Each named turn below is shown by a few rows before and after it. Which turns, in which order, take the first row of each later pair to the second? The first pair is answered.
E (before |-> after):
[ -2   4  12   4  -3 -19 -21  16   9   0   9] |-> [  7  13  -7   4 -19  20 -15 -11   3  -4  -4]
[-4 -6  4  6  1 -8 -7  3  4  2  5] |-> [  0   1  -4   6 -11   6  -9  -2  -4   0   0]
[11  3  2 -3  1  7 -5 -2 11 -2 -2] |-> [ 8  2  6 -3  3 -4 -8  5 11 -2  3]
[ -7   9  -8   4   3   0   7   8 -13   5 -19] |-> [ -7   3  -2   2  14   3  16  -8  -1   2 -18]
F (before |-> after):
[-1  1 -3  1 -6  1 -8  5 -4  5  2] |-> [-2  1 -2  4 -2 -3  2  8 -6  4 -2]
[  2  -4   6 -11  -6   1 -16  -5   9   2   6] |-> [  0  -5   6  -5  -4 -14 -11  13   1   3   6]
[ -7  -7  19  -8  13 -14   1  -1  13  -3   8] |-> [ -9  -8  21  -8  14 -12   3  -3  13  -3   8]
[ -1   6  -1   8  -6 -13  -3  25 -15   3  -2] |-> [ -3   0  -2  10   3  -1  24   8 -13  -5 -12]
G (before |-> after):
[ 0  5 -3  3 -8  6 12  1 -5 -9 -3] |-> [  2   6   5  -3  -9  -5 -10   6   2  -2   8]
[  4  15   1   8 -15  -7  -5   8  -5   2  -6] |-> [ -1   5  13   5   1 -20  -1   5   8   0   0]
[-10  -7   3  -2   1  -1   1 -10   5   4   0] |-> [-6  0 -5  1 -7  6  2 -9 -3  2 -3]
[ 3  5 -4 -2  3 -1  1  2 -1  3  6] |-> [ 2  3 -3 -1  5 -1  4  1  0  3  4]
X (before |-> after):
[  2  -1   3  -3   3  13 -11 -18   8  -1  10] |-> [  0  -2   6  -5   2   2 -21  -6  11   4  16]
[  7  16  -4   8 -11   0  -4  14 -16   3  -2] |-> [  2   4   4   7   8   8  22 -13   0  -7  -6]
[ 4 -3  1  6  4 -2 12 -7  5  4  9] |-> [ 6  2 -1  8 -4 -8 -1  4 -3  9 13]
[  0  -3  10   0   3 -19 -15  14  10   9  10] |-> [  7   9 -13   5 -16  22  -5  -7  -5   4  -8]
Pairs:
Between the rows of a pair lie 2 to 3 turns.
[  0   2  -9   0  -8  13   3 -11  -4  -2  -4] |-> [ -6  -3   2   3   3 -14   8  12  -4   0  -1]  G F F
[-4  2 -7  8 -5 10 20  2 -6 -3 -5] |-> [ -1  -3  -3  -1  -2  18   6 -16   8  -1   2]  G X
[ -9 -14  11  -9  17 -15   1 -10  19  -4   9] |-> [  0   9 -17   5 -16   6   8  11 -22  -4 -12]  G E G
[  0   8 -11   9 -14   8  12  14 -12  -3  -8] |-> [ -7  -2   1   7   3 -12  21  20  -2  -5  -3]  E X G
[  9   8   8  -4 -11   9 -14  -4   8  -4   8] |-> [  5   3  10  -1  -4  14   7 -15  11 -10   1]  X G
[ -1   3 -12   8 -10  -8  13  13 -17   0  -8] |-> [ -5  -1  -3   5   1 -21  12  17  -9   2  -3]  X X
[ -1  12 -10 -10   2  19   4 -19  -5   2   4] |-> [ -9   3   1  -6  18   0  23 -12  -1  -1   3]  G E G
[  8   4  -6  -6 -10   7  -8  -3  -5  -1  -1] |-> [  3   4  -5   2  -8  -4   5   9 -12  -4  -5]  F F
[-2 -9  3 -7 12  5 -7 -9  9 -2 14] |-> [-2 -1 -4  2  2 -8 -7 19 -9  1  9]  X F
[ -1  -1  -4 -12   0  16 -15  -9   5   2  -1] |-> [ -6  -6  -3  -6   8  14   7 -14   4  -4 -10]  X G
[  5  -5   9 -12  12   4 -11 -22  26  -6  10] |-> [  2   6  -3   9  -2 -19  15  29 -17  -4  -6]  E F G
[ -6  -1   0  -7  -3  -2 -21   4   7  -7  13] |-> [ -8   1 -10   4  -8   4  10  11 -12 -12  -5]  F F E
[ -2  -5  12   0   4 -23  -9  13   0   1   9] |-> [  5   8  -4   6 -15  -3 -10  16 -16   1   0]  G G
[ -1  -8  15 -18   9  -3 -25 -16  20   4  17] |-> [ 10  12 -12 -11 -20  26 -24 -13  -8   5   1]  G G
[  9   0   1  -3  -5  -4 -24   5  -4   2   4] |-> [  0  -7   3   7   7  -7  16   4  -8  -4 -12]  F F
[  0  -6   3   2  10 -11  19   9  -8   6 -15] |-> [  5   1   1  -2  -1 -17  -7  20 -10  14  -7]  X G
[  2   6   1  -3 -10   2 -18  10  -8   9  -3] |-> [ -4  -2   9   1   1 -14  -2  19  -6   7  -5]  F G
[ -8  -1  -3  11   3 -12   9  15  -7  -2   3] |-> [ -8  -9   4   2  13  -1  10 -13  10  -6   7]  E X F
[  5  -4  -2  -4  -6  17   2 -26   3  -7  -2] |-> [ -1  -6  -1   6   3   5  24 -12  -6 -10  -8]  X G
[  9  14  -1  -5 -22  13 -10   6 -10   5  -3] |-> [  4  11   0   5 -15   7  15  13 -15   1 -11]  F F
[  1  -2   7  -7   8 -16 -17  10   5   3  13] |-> [ -4 -10   7   0  19  -7  18  -2   7  -5   0]  F F
[ -3  -5  13  -8   1 -19 -13   5  15   7   8] |-> [  4   3  -2  -9 -14  15 -13 -19  13   4   0]  G F G
[  0  -2  -2  -7  -3 -11  -9  13   6  -2   8] |-> [  6   4 -12  -8 -13   9  -9   4  -1  -5   1]  X F
[  0 -16  11 -11   3   9  -2 -19  21  -2   7] |-> [  7  -2  -1 -12 -19   6 -27   2   5   4  11]  F E
[  1  -7   5  -5  11   7  16 -15  -1   4  -7] |-> [ -1  -5   4   0   8  -9  17   5 -12   6  -9]  X G
[-16  -9  12  -9  26  -7   7   0  13   0   5] |-> [-13  -5  11 -13  20 -11 -11   6  11   3  10]  F F F
[  3   6  -3  -7  -8  15 -10 -19   3   3   2] |-> [ -3   3   7  -5  -5 -16 -18   9   1   7   9]  G E
